(in the rows, 128 means zero)
One turn moves each row of this set onto another row. After a few examples, where does it send each row asked below?
duso: [130 120 100 168 125 148 120 142 110 140 129 153 104  97 113 120]
Vime: [134 114 140 121 101 136 118 123 109 116 100 130 134  75 138 106]
nuki: [131 103 128 139 142 103 133 125 101 154 143 170 118 112 131 139]
Rutu: [132 145 117 131 114 158 120 131 126 131 118 134 188 110 105 141]
Bak: [128 121 104 175 128 143 126 139 115 135 120 155 100 102 132 115]
gibu: [131 152 133 129 123 141 127 153 129 134 108 141 187 120 106 124]
bod: [139 103 157 169 121 144 146 123 134 149 133 140 127  78 139 117]
dariz: [164 134 117 142 121  94 162 124 110 152 139 159 148  97 108 135]
mep: [147 108 164 174 121 132 140 137 129 145 129 149 131  83 122 108]
fara: [157  96 144 155 103 156 142 131 116 142 132 144 133  76 108 117]
Fad: [117 122 147 118 111 130 120 129 114 136 108 126 134  74 142 105]
rubel: [136  93 123 127 138 113 143 124  97 150 134 169 115 112 137 139]
ruk: [173 132 135 137 131 119 138 144 126 158 143 131 121 139 134 143]
gev: [128 147 110 127 117 153 110 130 124 132 117 152 175 121 140 160]
ruziz: [167 126 108 138 114 108 161 110 108 146 139 158 146  94 113 144]
Ranum: [147 136 147 128 120 140 115 142 122 115  90 137 184 117 122 145]
nerug: [131 149 138 141 128 133 136 142 140 127  91 142 177 126 137 118]
Dek: [131 130 147 143 109 119  95 119 113 123 123 130 144  73 118 110]
susa: [130 121  98 172 125 147 122 133 113 139 127 153 101 100 122 120]
Miguf: [159 102 156 165 110 142 137 141 121 142 129 151 135  82 105 108]
dadu: [137 131 139 113 116 152 122 137 122 125  96 131 181 110 126 152]
fofor: [162 122 109 139 117 109 174 104 115 142 128 155 138  96 132 142]
tulun: [150  87 117 131 130 117 139 120  93 136 127 171 116 111 131 136]
Kigo: [180 132 129 141 128 121 129 138 122 152 150 131 125 136 123 148]
lek: [178 128 127 137 127 125 142 137 126 151 137 131 115 140 147 143]
maz: [128 143 127 150 125 144 135 117 142 118  93 136 174 119 152 134]
doka: [143 118 139 137 101 127 104 116 108 111 106 131 142  73 124 108]
fiziv: [125 135 139 118 123 151 121 128 129 131 104 124 177 108 140 161]
veru: [114 131 153 132 115 120 107 127 117 139 121 127 140  71 130 109]
lop: [125 139 150 135 128 138 115 125 134 127 104 128 182 111 141 157]
Sipov: [156  92 120 144 133 110 129 117  91 133 135 174 122 112 120 139]
voku: [126 150 117 142 125 144 111 124 130 123 107 155 173 124 154 158]
Lum: [143  97 145 154 107 159 148 123 125 149 134 139 127  75 130 124]
rimi: [137 152 124 131 122 137 114 153 120 125  99 164 177 133 136 142]
Rana: [156 135 127 141 130  91 171 128 114 155 133 161 142 101 124 129]
kevat: [133 151 128 142 126 134 114 138 127 120  99 160 175 132 152 145]
Fibil: [132 149 115 120 117 149 111 148 117 130 109 157 178 126 128 150]
Lukug: [138 144 152 140 129 132 109 132 133 117  97 135 184 118 133 148]
Saku: [132 122 103 166 126 142 121 151 109 143 125 156 105 102 115 113]
Lifa: [186 125 121 142 121 128 128 129 122 144 145 129 124 134 130 152]
Paga: [130 139 113 142 117 160 126 108 137 123 110 131 180 108 130 148]
tizur: [184 121 122 141 120 131 140 129 123 142 137 127 120 138 143 148]
Zegi: [131 121 108 170 129 139 126 149 114 139 119 156 100 103 122 109]
rom: [144 102 127 149 141 101 124 120  97 145 143 172 124 112 119 140]
libob: [154 128 119 141 126  96 179 115 119 149 126 158 137 100 141 134]

Paga turns into maz
rimi turns into Fibil
Now find these:
Fad turns into veru
rubel turns into nuki
Ranum turns into dadu
susa turns into Bak
ruk turns into Kigo
ruziz turns into fofor
bod turns into mep

One turn moves each row of this set onto another row. After a few examples, where does it send each row asked below?
rel: [120 126 116 155 136 150 161 150 137 137 147 119 126 140]
poza: [110 136 113 137 108 150 127 108  99 128 139 123 105  97]
nemos: [ 95 137 117 149 138 119 116 139 121 117 123 167 129 147]
mik: [106 143 118 125 138 126 142 109 157 143 109 138 122 159]
bila: [140 121 101 126 109 158 128 130  97 117 113 144 150 113]
Vev: [120 139 106 114 160 106 143 154 129 117 115 118 130 152]
sulo: [107 138 134 142 107 118 151 128 143 127 104 140 164 148]
badeb: [120 119  91 111 120 139 136 130 121 134 130 154 163 140]
fili: [133 177 122 136 133 123 143 152  95 122 125 122 141 129]
tezim: [130 168 139 118 140 122 133 105 158 133 125 119 125 132]
Bim: [138 168 114 133 127 138 138 100  86 128 124 135 140 125]
ver: [123 144 123 110 141 131 143 162 126 124 139 159 150 115]
Mupu: [121 159 134 158 130 116 170 134 129 121 116 105 119 121]
geb: [117 123 117 111 124 127 114 107 131 149  98 135  96 116]
kur: [102 121 103 159 116 134 143 136 138 132 130 113  96 117]
lut: [105 113 102 108 151 138 116 146 108 125 116 114 129 150]
Dibeg: [136 143 141 147 109 125 108 103 106 134 132 135 147 104]
sil: [109 129 108 123 105 119 152  98 123 117 136  88 136 120]
nifin: [141 139 124 143 118 136 163 117 129 112 116 103 137  89]
gati: [131  86 122 138 120 130 127 124 157 122 119 117 130 121]
Bita: [104 125 129 118 114 138 107 133 109 118 133 103 163 102]
gud: [139 138 103 137 147 119 117  89 140 126 116 101 135 121]
Ler: [130 110 128  94 117 128 141 137 102 133 101 101 117 122]
Nodu: [156 135 144  97 121 147 119 129 124 137 108 116 131 128]
Zor: [ 89 143 104 121 115 141 109 132 147 129 107 142 120 116]
Silu: [129 126 147 112 126 116 160 117 105 130 153 129 140 150]
beg: [143 103  96 121 110 128 132 133  86 118 126 124 128 122]
kip: [119 133 163 156 147 108 146 136 128 117 122 109 126 113]
riden: [137 134 150 135 121 110 120 105 121 108  92 120 107 115]
vafe: [129 144 111 117 144 139 121 131 119 148 149 123 104  97]
ditom: [146 139 140 142 151 119 149 126 111 140 138 132 109 154]
gere: [ 92 134 128 104  97 118 148 138 126 108 136 130 152 117]
vor: [155 129 124 123 171 124 120 141 139 131 119 129 141 124]
betem: [ 89 123 119 130 135 151 141 130 128 143 139  90 137 141]
Mogiv: [ 96 119 112  98 130 125 105 133 128 113 123 133 111 147]
gobug: [137 129 135 108 150 124 129 128  76 127 110 127 113 129]
dep: [123 134 159 150 132 116 118 128 132 105 106 120 157 147]
depal: [134 142 137 149 125 133 139 119  94 103 126 162 146 140]
Vere: [117 135  86 130 131 155 125 119 131 112  90 121 125 109]
Mibuz: [ 92 142 102 157 133 118 122 115 120  96 143 128 144 132]
Vuna: [128 141 131 111 129  98 133 130 117 106  92 152 127 105]
mebe: [103  80 132 128 108 137 135 144 118 127 128 130 128 132]
gazod: [109 138 118 137 145 135 164 117 150 128 133 152 106 138]
Noga: [131 149 164 131 102 137 116 128 116 126 129 110 146 108]
bina: [105 123 155 158 111 130 124 137 134 113 146 122 136 146]

gere turns into ver
depal turns into gobug
Now find these:
poza turns into mebe
gati turns into Mibuz
Vev turns into tezim
lut turns into mik
Bim turns into Ler
betem turns into sulo
kip turns into Dibeg

